Here are the same points, seen from different sides; a view may also be mirrored.
A view may leave some points out. In some views, one point has been moved. Which views, in the order they come, and which point in each? Write - if no view has one.

Scene 1 (7 views)
view 1:
  j858 [ -8.1  18.2  19.6 -27.1  43.8 -40.9  10.8 -20.7 -33.8 -24.6  -0.9  15.0]
  j755 [ -5.1   1.9  12.8 -15.5  37.9 -22.4  19.7 -15.3 -53.4 -12.3 -10.8  14.9]
  j826 [ -1.8  -8.2  13.3  -6.9  41.2 -22.2   9.9 -17.4 -57.3 -15.8  -9.2  22.4]
  j63 [ -5.3  17.5  14.2 -21.0  39.8 -48.8  -1.0 -16.4 -23.3 -30.0  -6.4  13.7]
  j166 [ -4.5  10.7  18.2 -24.9  38.1 -38.9  10.0 -12.5 -35.8 -21.6  -0.7  10.4]
view 2:
  j63 [ 16.9   0.3  59.1  22.7  15.8  53.9   0.5 -40.5  -7.5 -44.6   9.1 -43.2]
  j755 [ 16.1  10.8  41.7  22.2   4.0  45.5   7.6 -18.7  -6.2 -32.6  -8.5 -11.6]
  j858 [ 10.8   2.5  58.1  26.3  16.8  48.6  -0.2 -32.6 -18.0 -43.7   6.4 -29.2]
  j559 [ 24.1  11.1  48.7  22.2   9.7  43.6  14.7 -22.9  -3.4 -32.4   0.9 -13.9]
  j166 [ 13.9   0.0  47.2  27.1  11.3  49.4   1.4 -34.7 -14.7 -41.5  -0.2 -29.1]
  j816 [ 39.5   3.7  47.4  13.1  -6.0  48.8   9.3 -16.8   4.3 -27.8   6.3 -20.1]
view 3:
  j816 [ -4.6  -5.9  10.6   6.3  -6.9  32.4  -9.5 -22.6  12.4   0.0   4.7 -40.7]
  j559 [ 10.5   7.3  10.0   2.5  -2.7  39.7 -22.6 -19.3   7.8   9.4  11.7 -32.9]
  j858 [ 15.5  13.8  23.5   5.4 -10.4  20.9 -43.8 -28.1  14.3  18.9  13.6 -36.7]
  j166 [ 13.8   8.2  20.6  -4.3  -5.7  21.2 -40.1 -27.6  12.3  19.8   7.5 -39.7]
  j63 [ 15.2  15.9  19.0   4.1 -16.4  16.9 -41.7 -35.9  22.2  13.0   4.5 -48.6]
view 4:
  j755 [ 39.1 -33.0   6.5  32.1  18.6   0.3  13.5 -12.0  31.7 -11.8  -3.7   1.5]
  j816 [ 28.3 -30.4 -12.3  28.8  18.3   8.1   4.2 -21.6  23.5 -22.0   6.9 -12.6]
  j826 [ 36.8 -35.2  -2.9  30.5  16.9   6.5   7.0 -22.2  36.7 -17.2  -8.8   0.3]
  j166 [ 38.3 -28.7   4.1  24.3   4.4  13.4  28.9  -5.6  13.4  -6.5  -2.1   3.4]
view 5:
  j816 [ 12.6  13.5   0.3  18.2 -28.1 -11.2  15.2  14.9  15.5  11.5  10.4 -21.0]
  j166 [17.1 -6.4 -5.2 22.2 -2.3  2.3  5.8 -1.3  1.8  5.8 20.6 -6.6]
  j826 [ 13.7  20.4  -8.6  21.6 -11.3   3.5  15.8   4.0  22.8  10.8  13.6 -24.0]
  j63 [ 22.5 -15.5  -7.4  23.9  -8.0 -11.5  -1.8   1.5   6.1  11.2  23.7   5.4]
  j858 [ 18.9 -11.0  -9.8  26.2  -3.6  -0.1  -6.0  -2.0   2.8   7.7  24.2  -9.1]
  j755 [  8.5  12.2 -12.1  15.0  -7.2   8.5  10.7   0.9  13.0   4.6   9.8 -23.1]
view 6:
  j755 [-10.1 -28.1   1.8 -14.3 -28.7  45.2 -18.0 -23.3  74.7  -5.5  20.3   8.9]
  j816 [  1.7 -30.8  10.3  -4.6 -32.2  43.3 -22.4 -15.6  76.8 -17.8  25.9  34.7]
  j559 [ -6.1 -34.5  13.0  -8.2 -24.2  47.1 -15.1 -21.3  81.8  -5.8  21.5  13.6]
  j826 [ -6.5 -26.6   6.3 -11.1 -24.3  51.2 -18.9 -24.1  85.7  -9.7  29.0  16.6]
  j166 [-10.1 -39.8   7.8 -10.4 -14.9  42.8  -7.3 -29.2  60.6   0.3   5.7  18.3]
view 7:
  j858 [-14.2 -32.2 -28.0  -3.7 -55.4  37.4  -4.0 -32.5 -22.5  -8.8 -16.4  10.6]
  j755 [-22.9 -44.8 -24.2   3.7 -42.7  38.5  -6.7 -21.2   0.9  -9.5   5.6  12.8]
  j166 [-15.4 -35.8 -34.4  -1.4 -49.4  34.9   0.3 -24.0 -20.0  -7.5 -10.7  10.8]
  j816 [-44.8 -38.6 -29.7   7.2 -60.1  23.5 -11.2 -14.7   3.7  -2.6   1.5  18.0]
  j559 [-20.1 -40.1 -29.6   5.9 -47.6  37.5  -2.9 -22.0  -9.3  -6.8   1.6  12.8]
  j826 [-34.2 -42.4 -31.6   6.2 -41.3  35.8 -11.3 -24.5   8.5  -1.3   4.4  10.6]
Views with a point moved: view 7
  view 7 moved: j559
